These are runs of 8 systems, one row a step. Runs of the same system follow the same rule from any start.
z_828, trace 1, 11 rows:
[[  0 -24   7  12  42  -4 -10 -10   1  33   1  -8   0 -13 -17  22 -12  25]
 [  7 -18  32   4 -38   9  -6  28   4 -19  11   7 -15  -8   1   1  27  15]
 [ -9  -8   3   0  20  14   2   3  10  55 -11  -2 -15   8  22 -24   6   2]
 [ 10 -18  34  21 -11   3  12 -19 -20   3  -8 -11  25 -15 -14   5  29   7]
 [  4   2 -11  20 -39  19  22   9  -4  25 -11  13 -19  10  18  -8   8 -18]
 [ -9   5   5  10  17  -9  29 -19 -19  31 -14 -10  -5  10 -32  20   8  -6]
 [-12  13   4   0 -32  -4  26  16 -17 -26 -12   7  -6  12 -23  -7  26 -18]
 [-29  25 -21  -8  20  -1  26  -7   4  10 -24   3   6  22  -1 -13   0 -32]
 [ -5  26  -2 -11  -2 -11  12 -24 -11 -39   1 -11  34   1 -21   8   5 -28]
 [  1  33 -48 -15 -10   1   5   3  -2 -29   5   6   1   7   8  -6 -29 -23]
 [-11  17 -26 -14  40 -17  -8 -10   0 -34  11  -9   9   4 -13  26 -35   2]]
z_15, trace 2 (11 x 18):
[[-11 -25  -7  16 -49  21 -37  29 -37 -34   3  -4 -23   1  -6 -39  -2 -25]
 [-18 -19   3  19  45  11   7  15  31  31 -52 -12  -1   2  14  36 -29  -6]
 [ 16   1  65 -42 -27  -2   2 -20  -8 -21  21 -24   0  -6  -2  20  19  -6]
 [  6  -1 -14  -1   1  -1  -2  21 -41  28 -24   1 -18   2  24 -60 -32 -23]
 [ 10 -13  23  33   6 -17  22 -25  -4 -15 -44  10  31   2   7  40 -14  30]
 [  9  18  22 -15 -62 -25 -15   1   6   8  12   9 -34  33   6  11   9 -20]
 [  9   5 -19 -21  31 -34   6   4 -14  45 -36   2   0  -8 -35 -25 -14   9]
 [ -7 -10  16  -6 -25  -7  32 -10   7 -43 -14  53  25  -3  -6   1  15  19]
 [ -8  36 -14   9  -1 -25  -2  -5  24  34  31  30  -3  30  24  -6   3 -28]
 [ 32  28 -36  -6  12 -23   5 -11  -2   0   5 -13  30 -25 -40   0  15  25]
 [-26  -7 -46  -2 -26  26   6  -4   8 -38  15  39 -18  12  -8  -6   8  18]]
z_676, trace 3 (11 x 18):
[[-10   6 -15  -6 -15  12  12 -35 -13 -15 -23  -7  13  16  -8 -11  16  -2]
 [-21   1 -19   4  -3   0  -3  -9  -6   1  -1  11   3  12 -10   3 -26 -44]
 [ 10  23  -8 -11  11 -15  14  13   5 -16  -8 -13  13 -11 -21  30 -16 -15]
 [ -6  24 -13 -29   5  -4   9  -5 -15 -36  10  -7 -17  18   4   0 -10  11]
 [-20   1  -9   3  35 -21 -27   1  -3 -22   7   6   9  12   7 -13 -23  -1]
 [  8   0  -4  -6   0  -7 -28   4  35 -35  -5  -5  20  -6  14  19 -12  10]
 [ 11  -8  -2 -35   0  10 -27 -13  15   0  21  -2 -19  -6  19   8 -27  19]
 [ 15 -28  12   5  15  -9 -29  18 -10   1  19   9  -4 -25   4  -7 -25  25]
 [ 16 -16  20  15  -9   6  -8  29  23  -5   3  11 -11  -8  33  11   7  40]
 [  9 -21  32  -2  -6   4 -20 -11  12  43  12  -1 -19   5  20  -8  22  31]
 [ 15 -38  21  17 -24   7 -13  10  -5  38 -10  11   4 -25  -9 -31  23  11]]
z_993, trace 4:
[[ 51 -14  22   8 -36 -17  -4  16 -29 -18 -10   8  24 -43  -2  -2 -32  -5]
 [  8  14 -17  12  -4   0  36  12   0  21 -25  25 -38  25  41  19 -31  27]
 [ -3  -5  41   4   7 -53 -17 -23 -21  20   6  -1 -16  25 -32  18  16  30]
 [  2   4   0 -16 -36 -24 -15  35  19   2 -37  24   2   7  -8 -52  34  -1]
 [-13  -7   0 -14  15   8  28 -49  36  34 -19  38  37   0  11  -6   6  -6]
 [ 29  17   6  13 -37 -21  16 -21 -18   8  49  26  26 -19 -20   5   8 -26]
 [ 15  42 -67  15   4  -4  38  22  -6  16  -4   5  -7  -5 -19  -5  10  16]
 [-43  -5 -21  16  16   5  14 -28  -1 -26  14  10  -3  22 -49  29  32  27]
 [-40  14 -13  -5  -1   1 -28  30  22 -20  39  -2   0  12 -26 -20  37 -45]
 [ -8  13 -28 -34  46  41   6  -2  34 -15   3 -31  38 -34   0 -11  11 -15]
 [ -2 -13 -16   5  -3  51  -3 -29 -25 -51  51  -8  12 -22  16  10 -26 -12]]
z_149, trace 5, 11 rows:
[[ 15  -6   4 -11 -13 -10 -18   0   6  -1 -15  -3 -24  10  10  24 -33  16]
 [  9 -13  25 -23   1 -27 -17  12  -5   8  -9   9 -22   3  -4  -3 -16  22]
 [ 12 -14  25 -11  -4 -20  -3  13  11   7 -15  30   6  -5  16 -20   0  24]
 [ 21  -3  15   0 -18 -12   0 -21  17  25  -1  30  12   0  23 -10   7  19]
 [ 31  -1  -9   8 -33 -12   2 -18  -2  35  12  24   1 -11  -9  -6  11  15]
 [  9  -5 -20  12 -24   0  22   3   7  25   4  31 -11  -8 -28   7  21  25]
 [-20   2   1   8  -6  -2  27   1  13  17  18  29  -9   8 -29   9  42   7]
 [-19  18  -5   3   3   2  22   6  11  13  20   7  14  -1 -25 -17  53 -19]
 [-19  19 -32   5   9  28  28 -14   6  -6  12  -2  29  -9 -17 -13  36 -25]
 [-24  19 -35  20   7  28  18 -19 -10 -21  29 -12  17   1 -16  15   7 -37]
 [-21  26 -34  14  25  18   6  17  -8 -31  21 -39  -3   1 -23  26  -6 -32]]
z_828, trace 6, 11 rows:
[[-19 -14  12  13   8  11  -4  13  -5 -30  25   1 -12   3  -2  28  -7   6]
 [ -5   2  10  -6  13   3 -23  38  12   3   4 -27 -20   4  11  -8   5 -10]
 [  1 -18  14 -14  17  20  -9  -6  -5  -5 -25 -30   9 -11   8 -16   2  14]
 [  3 -26  21  17 -18  18 -10  -7 -13  -3  -3   7   5  -5  32  -6 -20 -12]
 [ 28  -1  18  18  -3  -9   0  12  -7  32 -10 -13 -10  -7  14  22 -24  -5]
 [ 15  -6  21 -10 -19  -9  14   2 -21   5 -21  -7 -28   5  -7   9   3  32]
 [-20 -14  22   4  -7 -19   5   5 -13  17 -25  28 -14  25   1 -22   4   2]
 [  5   5  27   5  -7 -25  13  -3  18  20 -33  12  28   2  -4  -1  20 -14]
 [ 19  20  -4 -21 -37  -4  26 -34   2  18 -11  13   9   5   0  -9  17  -6]
 [  1  15 -28  11  -5 -20  27 -26 -25  17  11  34   9   5 -24  -7  -6  -6]
 [ -8  28 -28  16  -4 -23  25  11  12 -18   6  24  10   9 -30  26  15   1]]
z_704, trace 7, 11 rows:
[[  8   9  16  -2 -13  18  19  40  10   1  15 -11   4 -25  -7  -6  32 -27]
 [ -9   6 -15  -6  26  38  33 -22 -18  16  -4 -21  -1  -1  16 -18  10   3]
 [-16  -8   6  45   0   5   2 -14 -41 -19   8 -13  14   8  -9  10  -5 -25]
 [  0  19 -15  14  -7   9   7  37  10  -6 -28 -31 -12   4  -3  26  -7 -26]
 [-17  -3  14 -42  19  11   8 -17 -14  -9 -20 -33 -19  11 -17  13  -6   0]
 [-17 -12  23  -8   3  -9  -7  19 -33 -31  -7   7   0   5   6 -24 -30 -32]
 [ 12  17  12  -4  19 -14   4  10  20 -13 -29  -9  18   2  41  13 -31 -10]
 [ 21  13  14 -26 -15 -19 -21 -34 -13 -15   2 -21 -12  19  15  12 -18  19]
 [ 13 -11 -15  -5 -11 -33 -33  15 -16  -1 -14  22 -16   2  -5 -16 -43  14]
 [  6 -14  16 -10   5 -22  -6  11  41  -6 -20  33   5  -2   8  23 -11  36]
 [  9   3  25 -27 -19 -22 -23 -10  20  16  32  21 -14  14  17 -16  19  21]]
z_149, trace 8 (11 x 18):
[[  7   4  30 -31   7  -6  17   8  11  13  -9 -13 -21   1  -2  16  18  30]
 [ -8  -9  23  -8  -7 -11   1  -5 -25   6   0  15  -1   9   6 -49  20   5]
 [  8  -4  -7  30  -6  -6  12  -4  13  21 -26  24  35  -8  14 -10   2 -13]
 [ 20  13  -7  -3 -39   7  18 -30  10  10   3  -3   0   3  -7  34  13  -1]
 [ -5  10 -24  -7  -9 -10  14   3 -29  15  15   8 -30   6 -39  -8   1  -3]
 [-26   2  -6  12  23 -12  29  24   5 -19 -15  21  11   1 -28   5  18   6]
 [-25  25   7 -11   0   1   7  -9  30 -21  13   1  14  24  12   4  32 -21]
 [  1  24 -27 -14  15  -3 -13 -17  -6   2  18 -21  25  -7 -12 -26   0 -33]
 [  0   0 -43   7   6  20   3  -2  -5 -44   3  -1  20 -20  -8  11 -27  -3]
 [-21   7  -9   8  16   9 -13   3   9 -27  33  -7 -24  18  13  40 -26  -3]
 [  0   4  11 -13  37 -17 -40  32  -2 -12  16 -42 -14  -2  -7   0  -5   9]]
z_958, trace 9 (11 x 18):
[[ -5 -26 -29  21  -2  71  15  13  11  22 -36 -10 -15 -10  47  -7 -22 -10]
 [ -2 -20  60  23   8  11  17 -27 -30  25   8 -34 -10   3  -5  57  -5 -13]
 [ 17   5  21   5 -38   5  11  54 -48   0 -24 -34 -40   1   4 -32  10 -18]
 [-18 -11  13  -2  20   5  39 -19 -18  23 -86  -5  -8  29  14  -6  -5  17]
 [ -9  -4  65   3 -48 -27   5 -26 -23 -17 -23  11  16  28   2   5   4 -50]
 [ 37  45 -14 -28 -29 -32  24  13  -3  29 -48  -2   4   3   8 -23 -21 -38]
 [ 13  18  -8 -28  -9 -38  45 -54 -28 -20 -30  30  14  12 -29  18 -20  26]
 [-15  30 -14   5 -28 -62  -7  15  -8 -32  16  60  -2  34 -13  -6 -20 -27]
 [  8  53 -35 -33  32 -59  -4  14  49  -8 -15   9  29   7 -22   3   7  13]
 [-14   7 -30 -55  -3  -8 -22 -44  25 -55  39  36  25  -2 -24 -13   8  24]
 [ -7   1 -53   9  32 -15 -47   8  31  -5  59  43  27 -20   4 -16 -39 -18]]
z_676, trace 10, 11 rows:
[[-18 -20  11 -25 -20   3 -24 -19 -17  -1   3  -5 -22  14 -26 -18  11  -3]
 [-11 -17   2   3  16   5   7  34  12   8 -21  22  15 -21   1 -19 -16 -27]
 [ 18  15  26  -3  -9   6  31 -19   7 -10   5  -7  18  -7  21  29   7  -1]
 [ 13  17 -13   1 -15 -11 -13  -9 -33  16  18 -14 -23  15   7 -23  -6  -4]
 [ -6 -13 -23  26  14 -10   3  12  -6  -2 -36  10   8  -1 -21   2  -7  18]
 [-22   2  19 -11 -21   1  11  -6  24 -20  -2  16 -10  21  -3  31  13  -7]
 [  1  16   6 -33  15 -17 -12   1   3  25  13  -8   0  -3  -7 -24  -1 -24]
 [ 15   0 -17   2   5   6  14  -2 -13 -27 -13   9  32 -27  -1 -18  -5  14]
 [ -9   8 -12  22 -11  10   6 -16   4 -11  26  19  -8  20  29  21 -14  -2]
 [  8  11  -6   4  14 -28 -30   7   5  19  12 -23  -8   3 -25  16  -1   4]
 [ -6 -11 -13 -23  -3  13   1  17   8 -29 -18   0  -8  -9 -17 -10  13  29]]
z_382, trace 11, 11 rows:
[[  7   8  -6 -23 -49 -33  -9  31  24 -53  28  56   7 -15 -31   5   0 -10]
 [ -9  31 -44 -28  44  -8  15  11  55  32  20  37  -7   8  29  -7 -14  15]
 [  4  11 -12  -8  19 -13 -20 -28  10 -29  75   8  33 -21 -28  -1  35  31]
 [ -1   2 -60  33 -12  28 -33  46  33  -9  31  23  -4 -12  27 -30   2   1]
 [ -9 -20 -29  18  41  37 -20 -21  46  23  30 -19   6 -21 -12  42  10  31]
 [ -4 -28   7   3 -19  45 -33  36   0 -17  59 -22 -28 -28 -17  -1  23  -6]
 [-14 -33  -3  28  47  54  -1  38   2  39  -5 -29 -16 -22  24 -21   4   8]
 [ -5 -38  52  31   0  49  -4 -17 -19  -9   9 -50   7 -13  10  19  35  11]
 [  7 -24  26  29 -33  35 -15  20 -35  34 -21 -46 -31   6  26 -20   0 -37]
 [  9 -33  38  17   6  16  28 -13 -41  36 -69 -40  -3  -9 -17  18  -4   4]
 [-10 -17  67  -1 -48   0  33  -4 -48 -11 -41  -4 -26  26   4   7   2 -26]]
z_15, trace 12 (11 x 18):
[[ 13  28  14 -26 -48  24  24  10  25  45  -7 -19 -26  11  31   0  16 -53]
 [  7   3  -5 -11  29  -5  42 -50 -68  33 -22 -22  11  -9 -36 -15 -11   0]
 [-17   0   4  42 -50  -6  32  20 -32 -58 -29  32   9  19 -10   6   4 -28]
 [-24  49 -12  -7  14 -28  14  -2  33  26 -28 -14 -18  55   6  34   2 -31]
 [  2  27  -1 -63   4 -33   0 -32 -19 -36  -7 -22  25  -3 -57 -17  11  -9]
 [-29   7 -48 -16  -1   6   7  12   1 -51 -18  53  15   9  15 -36 -44 -29]
 [ -1  35  -9   5  44 -35  -4 -18  35 -27  29  10  27  13  22  58 -37   0]
 [ 32  38 -29 -41 -12 -24 -44  18   0 -46  51 -24 -20  -5  -7  -7 -10  23]
 [-19 -30 -49 -10  47   7 -44  17   6 -20  -3  19 -17  -4   7 -28 -40  57]
 [ -8 -40  43  12  21  -4 -52  17  53 -31  41  23  17 -18  24  31  -6  28]
 [ 47  -5  16 -22   0  15 -47  35  37  43  45 -23 -21 -34  49 -24   0  20]]
z_382, trace 13:
[[-23  -3   4 -20  16  14 -10   3  28 -31   1   3   2   9  29   0  -6   1]
 [ 14   4   3 -14  18  -2 -31 -13   4   1  26 -20  16 -14  17  -8 -17 -12]
 [ 35 -11 -15   9  -6  10 -12  13  -8 -12   3  -5   9 -32  14  -3 -23  23]
 [  4 -25   7  19   0   9 -14  -2   0   6  13  11 -25   4  23  25 -22  34]
 [  8 -18  38   3   0 -21 -34  22   5  22  12 -12 -20  -1  -6   6  10  16]
 [ 11 -24  28 -15  -8   7  -3  17  10  23 -26   1  -5 -15  10 -31  24  27]
 [  1 -27  36   8 -15  15  11 -35  -4  36   0  21  14  -4  20 -16  17  -1]
 [ 29   6  22  34 -37 -10  19   2 -12  44   3   6   8  -6  -1   4  21 -21]
 [ 12  14 -11  12 -30   1  46  -3 -14  35 -28   6 -22  11 -22   8  30  17]
 [-42   2   3   7 -12 -12  30 -16 -21  10  -9  26 -15  36 -41  -3  33 -13]
 [-33  30  -3  -1   1 -16  30  17  14  -3 -25   9  21  19 -28 -10  35 -53]]
z_704, trace 14 (11 x 18):
[[ -7 -11   2 -22  -1   3  19  -9   2 -30   8  42  16 -14 -10 -21  17  35]
 [-18  12 -12  25  11  -6  -9  -3  21  13  41  33  10  14  26 -13   9 -14]
 [ 31  18 -20  13   2  -4 -13  -8  18  16  15 -27  29 -24 -17   6  29   8]
 [ -3 -10 -46  -4 -20  42   6 -13  -6 -11  17   3 -16 -11 -19  -2   8  21]
 [-31 -24  -5  29  33  15   0  17   0  14  28  10  -6  -9 -19  14  -4 -13]
 [  1   7  21   6   9  18   9  38  15 -15  12 -35   8 -20   0   6  38  -8]
 [-15  -3  -9 -10   9  49   3 -18 -16   2  -3 -36 -12   6  24 -29  10  -3]
 [ -7 -28  10  39   6  17 -12 -10 -32  -3  -9 -18  16  -7   1   6 -25 -29]
 [ 15   5  13  12 -18  16  15  32   6  -8 -24 -29 -18  -2  17  41 -15 -15]
 [ -7  -4  25 -30  12   1   6  -8 -28  12 -22 -33 -41  20   0   3 -11  12]
 [-10 -21  36   5  -2 -21  -7  16 -33 -19 -36  10   3   8   1 -26 -18 -12]]
z_993, trace 15 (11 x 18):
[[ 14   0 -16  43  -4 -10   3  20  -8  33 -14  -2 -26   7  -8  20  -1  25]
 [-16 -15  20  -4 -14  -4   4   6  12  13 -19  -1 -25  16 -30  15  38  25]
 [-27 -13  26 -22  -7   7   2   3   7  26  -6  14  -2   6 -10 -41  33 -24]
 [  5   4  13   4   5  12  34 -12   0  14 -13   3  47 -22   7 -22  17 -34]
 [ 19  25 -19  22 -29  15  41 -29 -24  -2   7  -3  14  -2   7  15   3 -18]
 [ -6  25 -39  24  -2 -10  16  -4 -35   3  -1 -17 -19  17 -39  24  -8 -12]
 [-39  11 -14  -9  11  -7   7  23   4 -39 -19 -10 -12  20 -49  19  16  -3]
 [-48  11   5 -44  22   7  -7  -2  24 -36   8  -1   5  20  -3 -12  11 -32]
 [  0  14  -4 -28  29   5 -17 -15   4 -32  23 -14  42 -18  17 -22 -23 -37]
 [ 29  15 -38   6   3  12 -10  -7  -5 -46  16  -9  19 -19  33  14 -51   4]
 [  8   0 -25  17  14  -7 -32   5  -7 -20  24 -10 -36  10  14  44 -53  32]]
z_958, trace 16, 11 rows:
[[ -2 -22  36  34  12 -21 -29  35  31 -15  25  23  12 -14   8  48 -23  -8]
 [ 33  24  13 -40   3   7  -7  33  34  15  28 -30 -28 -16  27  -5  25  32]
 [ -2 -47   2  -2  18  22 -15 -38 -30  26   9  11  -5 -11  -1 -44   8  53]
 [  3 -39  23  77 -25  11 -15  24  13   8  -4  31  21 -13  26   5   3  -8]
 [ 29  20  18   0 -25  19  22  11  39  53   2 -29 -25   0  17  39  36   8]
 [  1 -25  12 -14 -22  17  23 -23 -52  41   4  -3 -30  -6 -47 -29  35  18]
 [-26 -21  -1  59 -10   9  41  34 -18  10 -43  42  17   0  -5 -21  13 -25]
 [-12  43  23   9 -11   2  55 -13  28  15 -19 -15  14  30   9  39  48 -36]
 [ -3  34 -20 -34 -31  -2  20 -38 -46  14   4 -26  -6  16 -46 -32  25 -43]
 [-24   7 -58  19   9  -3  37   1 -31 -29 -52  22  30   1 -39 -10 -30 -35]
 [-37  47  -5  -5  13 -20  30  -3  21 -63   0   4  12  39  -2  62 -16 -41]]

Name the system that made each run.
trace 17, 2 rows:
[[ 13   5  21 -31 -11  16  21  -9  -4 -26   7 -35 -12  -8 -20  24  39  35]
 [-36 -16 -17   6   7  15 -11   9 -34   6   9  13 -29  20  10 -51 -14 -18]]
	z_704
trace 18, 2 rows:
[[-10 -10  38  -3  -1  29  16  -6  19  16  60   7 -23  -1  18  29  24   5]
 [ 13   6   2  22  20   6  -5  26 -34  36  25 -38  -3 -20  -3 -42  28  -5]]
	z_15
trace 19:
[[-11 -11  18   6  18 -16  -5 -10 -29   3  33  18   8   0 -13 -30  16   8]
 [  6   5  -3  36 -11  -1  -3  27  25  -1 -18  10  24  -3  23 -11  21  -6]]
	z_382
trace 20, 2 rows:
[[ 15  18  -6  -3   9 -26   1  20  -6  10  -8  -8 -41  20   2   7   9  65]
 [-23 -29  20  -6  -3 -22 -38  -6   4  -2 -11  21  -2  17 -18 -34  32  35]]
	z_15
trace 21, 2 rows:
[[ 23 -39 -19  52 -31 -15 -39  20 -14  17 -18  37   3 -15   5 -16 -40   6]
 [ 23 -16  17  -3 -18   3  12   8  50  32 -24  12 -25  -4   6  65  -2  41]]
	z_149
trace 22 (2 x 18):
[[-11 -14 -30  34 -19  20   0   5   5 -16 -24  18  -3  11  14  -4   6  20]
 [-20  -7   9   3   4   1 -20 -21  22  19  10  -8  -9  17 -14  35   0 -19]]
	z_382
trace 23, 2 rows:
[[-14  37 -10 -19  11 -19   1  15  -5 -31  29  -5   5   9  -8  -1 -19 -51]
 [  8  33 -33 -32  41  -7   1   4   3 -37  -7 -28  23 -12  -2   1 -27   2]]
	z_704
trace 24 (2 x 18):
[[ 19 -22  11 -34 -32  14  34  15  -3 -35   1  51  19 -50 -15  -3 -25  -5]
 [ -7  30  -5  22  33 -10  46   8 -14  18  36  35 -15  19  48   3 -25   0]]
	z_993
trace 25:
[[ -5  23 -56  -3 -51  21  -8  21  20 -10 -27  -7 -46  33  11   5  -5 -10]
 [-25 -30  18 -34  46 -15 -12 -27   2  30 -13  -5   1  -5 -52  22 -21  -4]]
	z_704
trace 26:
[[-32  -8  13 -58   3  18  15 -16  18  17  -4  18 -52  32  15   6 -10  13]
 [  0 -16  53  -7  29 -40 -21   2 -31   9  15   8  30 -18 -13 -40  -6 -20]]
	z_993
trace 27:
[[ 16   5 -26 -19 -16  47   5  43  20  20 -13 -58 -44 -22 -27  26  17   0]
 [-48 -51  25 -25  29  53  21  -7 -37  -9  -7 -12 -31  -8 -24  -6  -2   8]]
	z_993
trace 28, 2 rows:
[[  0  -6  22   9 -20   6  16 -20   1 -28  23  17  -9   8   6  49   0  25]
 [  3  22   0   4   1 -28 -19  31  -4  32  22  -9 -34  18  -2 -17  13  -4]]
	z_149
trace 29:
[[ 17 -14  45  10 -25   8   7   9   8 -13 -21  -4  17 -15  18  18   6  -5]
 [ 16   6  13 -13 -22   3   6 -14 -13  42  -6 -10 -29  15  24  -8  -9 -10]]
	z_15
